In the rows, 128 means zero.
Each path below is one point turned by a fixed rotation once a step. After each direction that follows a path, write how fast that rotation turns it, in degrees each step (0 if it stays still).
Each turn is a multiple of 5 degrees from 10 to 175, or 0.
Each row of a path follows its step; steps can be skipped.
path 1
step 2: [124 129 128 134 129 129 123 128 119 132 131 135 132 117 130 122 121 136
 136 136 131 131 131 136 120 128 133 116 132 119 136 136 123 116 126 132
 139 138 123 129 132 134 126 128 119 127 131 134 120 126 118 116 132 134
 136 131 128 135 133 125 130 133 134 119 129]
step 3: [127 125 139 131 137 121 128 127 121 128 128 124 122 132 130 129 120 121
 136 137 140 131 134 130 133 122 127 141 133 131 140 115 123 131 127 116
 125 132 125 124 131 123 121 131 121 134 130 124 132 124 115 119 124 135
 131 126 133 124 133 115 125 120 131 130 130]
step 7: [130 116 128 120 140 130 117 122 127 134 126 130 127 135 126 129 129 124
 141 135 135 116 131 117 130 133 131 132 136 121 126 127 126 121 125 128
 124 134 119 142 136 120 134 131 122 137 130 139 123 131 127 123 131 130
 124 130 139 131 134 121 128 132 133 122 115]
step 8: [128 123 136 128 138 122 126 134 127 124 129 122 126 133 136 132 136 115
 143 136 122 129 140 127 122 128 121 120 134 121 124 134 119 132 125 122
 130 131 127 126 131 121 119 119 128 129 126 137 125 129 114 120 127 130
 133 125 121 133 122 138 125 125 115 130 135]
step 9: [120 127 128 135 121 124 134 126 123 125 122 133 135 120 132 128 119 129
 124 143 128 126 131 123 122 129 130 125 140 118 136 119 127 125 126 136
 133 138 124 125 122 124 123 120 125 126 126 140 113 131 116 125 121 132
 121 125 127 123 141 126 134 130 130 128 118]
step 12: [122 126 134 121 126 126 130 122 129 123 130 127 132 129 138 120 121 120
 144 130 135 122 125 122 128 128 129 130 131 131 138 124 134 127 120 141
 133 130 124 124 130 131 119 128 124 136 114 125 117 130 115 118 126 137
 130 123 138 127 131 126 115 130 122 130 130]
step 15: [125 127 137 130 130 125 129 130 128 123 122 125 133 126 127 130 131 117
 140 123 127 129 137 121 127 130 129 117 137 125 133 137 119 114 122 125
 127 133 127 130 129 122 117 119 127 129 124 124 126 134 118 133 134 131
 140 137 142 137 143 130 125 129 124 131 133]
step 16: [127 128 124 118 133 127 137 121 134 136 121 137 131 125 134 134 127 132
 133 145 126 115 136 127 121 134 127 136 140 131 131 117 119 126 121 124
 128 129 131 123 133 121 123 124 124 125 138 134 124 134 119 122 122 129
 122 126 139 124 132 130 127 122 123 124 121]
step 17: [128 122 133 127 137 123 124 131 121 114 130 127 122 132 125 134 134 122
 134 124 120 121 124 124 121 125 135 129 135 118 130 121 122 126 125 131
 125 130 128 128 134 136 133 114 136 128 125 138 122 130 127 121 123 137
 119 116 126 139 135 125 122 119 122 136 127]
Directions:
[130 127 124 130 127 127 128 128 131 129 129 130 128 127 123 127 130 128
 128 129 126 130 127 130 128 130 130 126 129 126 130 129 127 127 128 130
 127 127 128 128 128 126 128 127 124 128 128 130 128 130 127 129 131 130
 128 126 128 126 128 127 130 129 128 129 131]	160
[128 128 131 127 129 126 126 128 129 131 127 128 129 127 126 128 128 129
 129 126 127 126 129 131 128 132 128 130 132 129 128 129 128 127 129 128
 127 129 126 128 130 128 127 129 128 131 131 124 129 125 127 129 129 130
 130 130 131 128 127 129 128 127 130 125 129]	85
[127 129 130 129 128 128 127 129 127 126 125 129 128 129 128 127 129 126
 128 129 127 130 127 127 130 128 129 130 131 130 129 129 126 124 131 129
 128 132 126 127 128 126 131 130 130 128 127 129 130 130 131 131 126 128
 127 128 126 129 130 124 130 129 127 128 130]	175
[128 129 127 127 129 126 129 129 127 127 129 127 129 130 128 132 130 131
 128 128 126 125 127 128 126 128 126 126 131 124 125 125 129 128 130 130
 127 131 128 130 128 124 128 126 129 128 128 131 128 127 126 130 128 126
 127 129 126 128 127 129 129 126 127 127 127]	40
path 2
step 1: [129 121 129 122 121 125 115 135 121 130 122 132 127 128 130 131 125 134
 126 120 113 128 125 132 123 145 123 113 123 122 136 124 127 123 125 127
 134 131 117 132 127 121 127 131 119 120 118 131 122 130 127 123 119 129
 124 121 111 133 125 132 114 129 133 124 138]
step 4: [143 121 136 132 141 135 126 134 123 130 130 142 128 124 132 129 119 125
 125 136 116 132 130 136 127 122 128 116 129 121 128 127 121 125 130 140
 118 135 122 132 120 125 125 134 123 123 116 136 126 137 118 131 133 128
 115 128 113 128 123 123 122 135 131 128 127]
step 5: [120 124 133 134 124 117 115 136 130 135 126 137 120 132 122 135 131 129
 122 132 122 124 118 127 124 137 130 112 128 139 120 125 136 120 126 122
 128 131 123 134 125 123 118 131 127 123 136 119 124 125 110 129 126 127
 125 125 128 139 136 121 119 128 129 134 134]
step 6: [134 112 117 130 131 121 115 132 133 119 122 133 136 127 122 130 145 133
 128 130 129 128 135 119 123 117 125 126 122 127 124 131 132 128 126 124
 130 129 135 135 133 116 134 124 129 127 132 120 136 136 132 134 141 116
 119 122 133 126 128 127 114 123 133 120 128]
step 8: [130 121 139 129 126 124 125 128 126 137 127 138 127 129 122 130 132 122
 132 140 112 132 125 138 119 139 127 116 137 137 121 129 127 120 129 130
 129 137 127 128 126 120 132 131 107 123 121 116 131 134 126 132 133 128
 125 136 126 131 124 127 136 138 122 128 121]
step 9: [137 122 120 126 129 136 115 130 128 126 113 137 125 130 121 124 130 127
 129 127 135 116 117 125 119 137 126 126 136 145 133 127 132 131 127 117
 129 125 133 126 135 123 130 126 125 126 132 127 140 128 115 135 130 116
 122 122 121 131 138 127 114 126 125 126 131]
step 11: [133 128 127 135 120 138 119 116 123 128 130 138 132 133 132 134 138 125
 133 120 124 133 136 135 132 133 117 110 130 126 128 121 129 127 117 140
 131 140 124 125 126 119 123 124 124 130 118 121 135 134 126 135 122 132
 132 144 123 124 130 129 124 132 127 137 129]
step 12: [127 120 130 124 131 128 115 126 129 129 135 135 131 123 117 139 127 116
 133 126 123 122 109 143 123 120 137 128 127 139 130 128 129 129 127 131
 126 134 141 127 136 135 123 124 121 127 123 118 138 138 116 135 136 128
 128 125 123 130 132 133 130 133 125 131 127]
step 15: [127 125 131 125 119 135 125 123 132 125 134 137 120 134 125 129 136 122
 129 130 128 116 123 130 124 119 124 111 123 135 122 123 136 129 122 131
 129 144 127 124 126 130 132 120 140 123 130 115 133 132 120 136 123 138
 129 120 134 129 135 132 140 138 122 137 121]
Directions:
[126 128 125 128 129 126 129 127 125 132 124 128 128 132 130 132 130 130
 128 128 127 130 129 128 127 129 127 126 128 129 128 129 129 127 128 127
 129 129 128 129 128 130 129 128 127 129 127 128 127 129 131 127 129 126
 128 130 132 128 126 127 129 127 125 128 127]	140
[124 129 128 127 126 125 128 129 129 129 129 129 127 126 128 126 128 126
 129 127 127 129 126 126 130 129 130 127 128 130 128 127 132 126 130 129
 128 127 126 128 126 128 130 127 130 128 129 122 126 128 130 128 130 130
 128 128 129 127 127 128 130 129 130 129 126]	145
path 3
step 1: [146 130 133 127 113 136 125 128 128 118 131 123 125 139 130 135 129 129
 125 135 115 131 128 123 126 134 126 139 119 137 126 131 127 122 141 124
 124 127 121 140 127 130 135 132 136 129 135 128 135 135 126 119 128 126
 135 128 114 136 134 126 131 118 137 123 132]
step 3: [134 136 140 126 125 130 133 135 133 129 129 127 122 148 130 125 132 128
 129 118 118 121 136 136 120 121 121 126 128 130 134 123 120 123 120 127
 127 122 117 128 117 126 122 135 129 129 121 130 149 132 126 120 124 130
 126 129 129 140 135 131 123 119 127 133 125]
step 5: [128 138 128 116 123 133 134 123 125 125 144 133 127 135 129 131 122 132
 127 126 139 131 134 128 120 125 126 143 129 125 131 132 130 131 136 129
 134 117 118 125 120 124 138 134 127 143 127 136 139 125 132 125 131 116
 125 139 123 140 132 116 127 127 124 129 130]
step 6: [128 128 142 122 124 134 136 123 123 128 126 125 134 133 128 137 133 129
 129 128 130 139 127 122 136 124 124 139 126 121 122 123 129 130 123 128
 123 120 121 127 114 140 126 136 130 139 120 126 147 125 138 127 122 127
 135 134 130 140 136 136 121 118 132 130 129]
step 7: [133 131 124 134 115 140 130 124 121 128 115 128 133 133 129 135 141 135
 121 126 130 128 123 125 121 138 121 131 141 119 128 132 121 126 130 126
 133 116 114 123 117 135 139 128 132 124 131 133 136 123 131 120 120 129
 130 130 135 134 127 124 132 116 131 130 135]
step 8: [136 116 120 134 123 132 132 123 123 118 129 128 132 129 122 137 124 128
 127 126 129 121 136 128 116 127 119 145 127 132 135 132 130 131 128 134
 133 134 118 133 108 120 132 135 132 125 127 125 134 120 124 121 117 121
 131 132 121 144 131 125 125 122 130 134 132]
step 10: [138 127 133 128 102 129 127 133 129 129 131 122 126 144 124 133 133 134
 126 125 121 120 124 134 133 121 123 141 134 125 122 141 124 127 131 133
 127 118 114 126 117 128 134 133 140 124 133 132 132 130 130 126 133 123
 127 119 127 128 133 128 122 128 127 132 122]
step 15: [133 131 135 127 124 123 132 122 130 125 132 127 126 142 127 130 130 129
 128 127 130 133 141 134 121 126 130 133 125 122 121 129 123 120 118 125
 128 138 118 132 123 131 128 126 132 134 129 133 146 131 131 127 121 122
 130 131 117 149 129 128 116 126 121 147 124]
step 17: [131 124 119 124 114 142 130 128 119 119 133 130 122 137 122 125 123 127
 131 130 122 140 135 127 119 124 122 134 131 116 132 132 126 133 133 128
 128 123 114 135 117 121 142 137 129 127 127 126 140 131 139 128 127 120
 126 128 131 130 128 117 129 126 117 128 135]
Directions:
[128 130 127 130 124 127 127 129 129 126 126 127 130 128 129 126 129 131
 129 128 128 129 128 129 130 129 129 127 126 128 128 129 130 126 127 129
 126 126 130 127 128 128 129 123 128 129 126 130 129 127 130 129 130 127
 131 131 127 129 127 130 128 126 129 131 129]	80
[129 127 129 125 131 129 130 127 128 126 130 130 131 129 129 129 126 128
 127 128 123 127 127 128 128 126 127 129 126 129 128 127 129 128 126 132
 127 129 129 127 126 128 126 127 129 128 127 128 127 127 125 126 130 128
 128 129 125 127 131 130 127 125 129 128 127]	145
[127 125 131 129 128 129 128 127 128 127 128 130 126 127 125 128 126 124
 129 126 127 126 128 128 128 129 125 128 129 129 128 127 128 127 128 128
 131 127 130 128 127 130 126 123 129 129 129 127 132 131 130 129 128 127
 127 131 129 129 127 129 127 130 126 127 128]	120
[126 127 128 127 132 126 129 127 126 127 129 124 126 127 130 128 127 130
 127 127 130 129 129 126 127 128 131 131 125 130 130 128 128 128 128 128
 130 130 128 129 127 128 129 125 127 129 131 131 126 128 128 128 127 125
 129 129 127 132 127 127 128 130 129 129 128]	110
